Each path is a new rotation, seen through one point. The rows after it are directions, each followed by how far the rotation turns it, in deg/step (0 if it stays put).
Each turn is a multiple of 5 degrees from 10 to 175, or 0.
Each row of a path follows its step; steps can be skipped.
path 1
step 0: [ 0.46 -2.59 -0.42  1.97 -0.64 -2.12 -1.87 -0.58 -1.52 -1.77  1.26 -1.08
 -1.34  0.00  1.46 -0.10 -0.77 -0.15  0.97  1.23 -0.02 -1.11  0.99  0.75
  0.58 -2.10 -0.01  0.75 -1.49 -0.11  0.61 -0.32 -1.38  2.13  0.41  0.40
 -0.32  0.95 -0.12  0.76 -0.03]
step 1: [ 0.32 -1.66  0.90  0.62  1.33  1.62 -2.00 -0.40  0.20  0.63 -0.52 -1.44
 -0.31  1.26  3.33 -0.32 -0.72  1.15  0.15  0.19 -1.39  0.25  1.01 -2.26
  0.44  0.47 -1.14  0.86  0.21 -0.96  1.62 -0.62 -1.31 -0.79 -0.30 -1.30
 -1.42  0.24 -0.56 -1.02  1.34]
step 2: [ 1.14  1.50 -0.23 -1.33 -0.06 -0.48 -0.27 -0.70  1.54  0.45 -1.12 -2.09
 -0.83  0.57  1.85 -0.97 -1.02  2.22 -0.98  0.93  1.51 -0.07 -0.39  1.96
 -1.04  1.15  0.95  2.38 -0.35  0.40  0.16  0.79  0.42 -0.05 -0.43 -2.40
 -1.93  0.03 -0.25  0.09 -0.57]
step 3: [ 2.21 -0.42 -0.15  1.06 -1.74  0.21  1.31 -1.21 -1.01  0.63 -2.10  0.52
 -0.13  0.28 -0.52 -1.25 -0.71  0.66 -1.08  1.54  0.19 -1.06  0.35  0.90
 -0.57  1.68  0.52 -0.82 -1.24  0.61 -1.69 -1.71 -1.10 -0.88 -0.43 -1.18
  0.57  3.03 -1.21 -0.34 -0.53]
step 4: [ 0.76  0.33  1.09  0.46  0.51  0.36 -1.13 -0.49 -1.11 -1.24 -3.01  0.42
  1.18  0.40 -1.09 -0.32  0.54 -2.02 -1.72  0.89  0.56  1.42  1.86  0.78
 -0.05 -1.23 -0.28  1.35 -0.36 -1.57  1.41 -0.04 -1.97 -1.63  0.80  0.00
  0.84  1.00  0.50  1.01 -1.66]
step 5: [-0.54  1.05  1.39  2.39 -0.19  0.41 -0.92 -1.05 -0.21 -1.64 -0.75 -2.07
  2.10  1.08  0.30 -0.48  1.98  0.40 -1.60  0.88 -1.13 -1.10 -1.98 -1.20
 -1.59 -0.80 -1.33  1.09  0.34  0.22 -0.57 -0.60  0.81  0.34  0.02 -0.36
  0.59 -0.89  0.92  2.11 -0.40]
step 6: [ 1.88 -1.71  1.93  1.56 -1.18 -1.83 -0.48  0.20  0.61 -0.28  1.53 -0.30
  0.88  0.27  0.71 -0.75  0.27  0.71 -0.78  1.15  0.34  0.04 -0.13  0.35
  0.05 -1.58  0.10  0.14 -1.39 -0.37  0.12 -1.18  0.95  2.79 -0.52  0.35
 -1.83  0.65  2.86 -1.13 -0.86]
step 7: [ 2.37 -1.17  0.89  0.44 -0.23  1.11 -2.01 -0.22  1.56 -0.04  0.39 -1.24
 -0.34 -1.93  3.32  0.77  0.81  1.37  0.18  0.76 -0.24 -0.12  0.96  0.13
  0.17 -1.25  0.70 -0.86  0.33 -0.61  0.55 -1.08 -1.56 -1.02  0.76  1.46
  0.11  1.65 -0.45 -0.15  1.73]
step 8: [ 0.50 -0.19  1.02 -0.37 -0.76  0.39 -1.55 -2.69  0.14  0.67 -1.11 -0.48
 -1.21  0.72  1.22  1.37 -1.95  0.08 -0.53  0.70  0.79  0.66 -1.08  0.87
 -0.80  0.27  0.39  1.15  0.40 -0.87  0.87 -0.20  1.20 -1.19  2.31 -0.87
 -3.09 -0.43 -1.31  1.17  1.15]
step 9: [ 1.02  0.36 -1.71 -0.28 -2.74 -0.35  0.95  0.23 -0.03 -1.30 -2.07 -0.29
 -0.33  2.35  0.95 -0.60  0.56 -0.53 -0.17  1.84 -0.41 -1.69  1.27  1.31
 -0.68  0.49 -0.39 -0.24  0.08  0.03 -0.33 -1.63  0.37  1.08  0.97 -2.93
 -0.79  0.23 -1.43 -0.56  0.68]
step 10: [ 0.67  0.60  1.78 -0.11  1.05  1.98  1.13  0.72 -0.85  0.97 -3.24 -0.40
  0.57  0.48 -1.07 -0.72  0.68 -0.23 -1.40  1.95 -0.31  0.58  1.18  1.16
  1.95 -1.35 -0.02  0.16 -0.49 -1.22  0.97 -1.86 -0.19  0.45 -2.17 -0.41
 -0.55  1.05 -0.66 -0.26 -0.01]
[-0.20  1.04  0.42 -0.10  0.50 -0.49  0.19 -0.94  0.43  0.07  0.09 -0.54
 -0.04  0.32  0.13  0.08  0.43  0.03  0.26  0.14  0.29 -0.13 -0.05 -0.06
  0.06  0.72  0.12  0.23 -0.10 -0.17  0.13  0.09  0.27 -0.32 -0.31  0.81
 -0.28 -0.38 -0.23  0.90  0.20] : 120
[ 0.66  0.73  0.05  0.20  0.86  0.76 -0.07  0.72  0.10 -0.37  0.35  0.53
 -0.18  0.05  0.72 -0.02 -0.33  0.24  0.04  0.34 -0.13  0.09 -0.21  0.40
  0.29  0.38 -0.18 -0.44 -0.63 -0.16 -0.45 -0.03  0.50  0.12 -0.33 -0.19
 -0.07 -0.16  0.57  0.15 -0.29] : 85
[-0.39 -0.40  0.30  0.04 -0.44  0.00 -0.05  0.66 -0.55 -0.04 -0.05 -0.25
  0.59 -0.15  0.54 -0.27 -0.14 -0.20 -0.05 -0.20 -0.01  0.02  0.60 -0.27
  0.11 -0.31 -0.22 -0.16  0.22 -0.11 -0.53  0.05  0.18  0.30 -0.79  0.44
 -0.45 -0.46 -0.50  0.96 -0.83] : 65
[-0.08  0.39  0.61  0.33 -0.48  0.09  0.15  0.44  0.17 -0.52  0.45  0.17
  0.46 -0.32  0.18 -0.32  0.11 -0.16 -0.78 -0.08  0.09  0.11 -0.11 -0.08
 -0.73  0.36  0.25 -0.05  0.34  0.06  0.22 -0.30  0.41 -0.42  0.95  0.96
 -0.13  0.39  0.20 -0.40 -0.39] : 35
[ 0.09  0.49  0.32 -0.09 -0.57  0.22  0.15 -0.66 -0.51 -0.10  0.30  0.75
  0.11 -0.12  0.20 -0.23 -0.04  1.17 -0.46  0.13  0.39  0.16  0.01 -0.19
  0.41 -0.17 -0.25  0.32  0.45  0.22 -0.04  0.41 -0.13  0.35  0.43 -0.32
  0.35 -1.02 -0.15  0.03  0.06] : 115
[-0.27 -0.15  0.23  0.15  0.62 -0.25 -0.78  0.03 -0.45 -0.84 -0.06 -0.11
 -0.14 -0.40 -0.87  0.10  0.68  0.35 -0.09  0.72 -0.10  0.27 -0.19 -0.45
 -0.31  0.22 -0.17 -0.48  0.18 -0.18  0.27  0.18  0.07  1.04 -0.36  0.27
  0.13  0.04  0.06 -0.18 -0.09] : 60
[-0.99 -0.13 -0.46  0.56  0.11  0.32  0.29 -0.15 -0.19 -0.36  0.15 -0.26
 -0.12 -0.26  0.44 -0.66 -0.70 -0.09 -0.11 -0.54  0.36  0.05 -0.25  0.18
  0.28  0.94  0.04  0.38 -0.30 -0.17  0.56  0.28 -0.61  0.49 -0.37  0.12
  0.45  0.23 -0.01 -0.21 -0.06] : 20
